[[128 114 124 126]
 [138 130 143 123]
 [124 126 121 130]
 [117 116 112 134]
 [122 105 118 126]]
->
[128 130 121 134]

[[151 151 151]
 [138 138 139]
 [152 151 152]]
->
[151 138 152]

[[142 107 123]
 [131 138 131]
 [130 141 138]
 [141 144 141]]
->
[142 138 138]

[[124 154]
 [130 136]
 [113 136]
 [118 127]]
->
[124 136]

[[111 135 127 132 112]
 [107 137 124 126 117]]
->
[111 137]

[[151 118 130 135 128]
 [124 129 117 132 144]]
->
[151 129]

[[124 141 126 129]
 [115 148 153 124]]
->
[124 148]
---
[[113 130 147 149 150 131 121 156 125 121 125 107 137 138]
 [137 132 130 140 122 154 144 121 152 125 145 125 143 128]]
->
[[128 143 125 145 125 152 121 144 154 122 140 130 132 137]
 [138 137 107 125 121 125 156 121 131 150 149 147 130 113]]

[[146 131 122 125 128 121 147 104 103 153 126 122 115]
 [118 123 133 128 124 117 127 111 128 132 125 149 113]
 [158 128 126 131 126 133 138 135 138 126 138 130 143]
 [145 122 115 129 132 149 135 131 135 136 136 127 142]]
->
[[142 127 136 136 135 131 135 149 132 129 115 122 145]
 [143 130 138 126 138 135 138 133 126 131 126 128 158]
 [113 149 125 132 128 111 127 117 124 128 133 123 118]
 [115 122 126 153 103 104 147 121 128 125 122 131 146]]

[[147 120 127 113]
 [149 121 117 130]
 [124 114 120 121]
 [127 132 135 140]
 [141 112 131 122]
 [142 118 120 122]]
->
[[122 120 118 142]
 [122 131 112 141]
 [140 135 132 127]
 [121 120 114 124]
 [130 117 121 149]
 [113 127 120 147]]

[[145 145 150 124 122 119]
 [115 106 108 134 121 129]
 [132 134 132 130 121 123]]
->
[[123 121 130 132 134 132]
 [129 121 134 108 106 115]
 [119 122 124 150 145 145]]

[[128 135 113 123 119 125 130 134 114 113 121 125]
 [133 129 153 125 139 133 134 127 114 130 118 124]
 [134 130 151 125 133 132 130 126 117 127 118 124]]
->
[[124 118 127 117 126 130 132 133 125 151 130 134]
 [124 118 130 114 127 134 133 139 125 153 129 133]
 [125 121 113 114 134 130 125 119 123 113 135 128]]

[[127 133 130 132 134 127 111 131]
 [131 119 120 117 125 133 109 124]
 [128 135 130 134 136 129 105 132]
 [126 128 135 129 127 127 133 130]
 [122 128 127 131 128 123 118 127]
 [120 123 120 126 130 119 128 129]
 [133 124 122 119 127 133 112 123]
 [114 121 105 126 135 113 114 130]
 [133 127 123 121 128 133 114 123]]
->
[[123 114 133 128 121 123 127 133]
 [130 114 113 135 126 105 121 114]
 [123 112 133 127 119 122 124 133]
 [129 128 119 130 126 120 123 120]
 [127 118 123 128 131 127 128 122]
 [130 133 127 127 129 135 128 126]
 [132 105 129 136 134 130 135 128]
 [124 109 133 125 117 120 119 131]
 [131 111 127 134 132 130 133 127]]

[[128 134 145 136 111 111 114]
 [110 145 128 133 128 147 136]
 [111 108 134 140 146 148 147]
 [110 122 106 119 137 127 123]
 [106 126 137 134 135 139 108]
 [132 136 110 139 126 109 111]
 [111 123 115 120 108 120 117]
 [137 106 136 148 108 112 148]
 [126 110 132 149 118 137 134]
 [128 144 142 117 127 130 113]
 [148 116 132 128 113 108 115]]
->
[[115 108 113 128 132 116 148]
 [113 130 127 117 142 144 128]
 [134 137 118 149 132 110 126]
 [148 112 108 148 136 106 137]
 [117 120 108 120 115 123 111]
 [111 109 126 139 110 136 132]
 [108 139 135 134 137 126 106]
 [123 127 137 119 106 122 110]
 [147 148 146 140 134 108 111]
 [136 147 128 133 128 145 110]
 [114 111 111 136 145 134 128]]
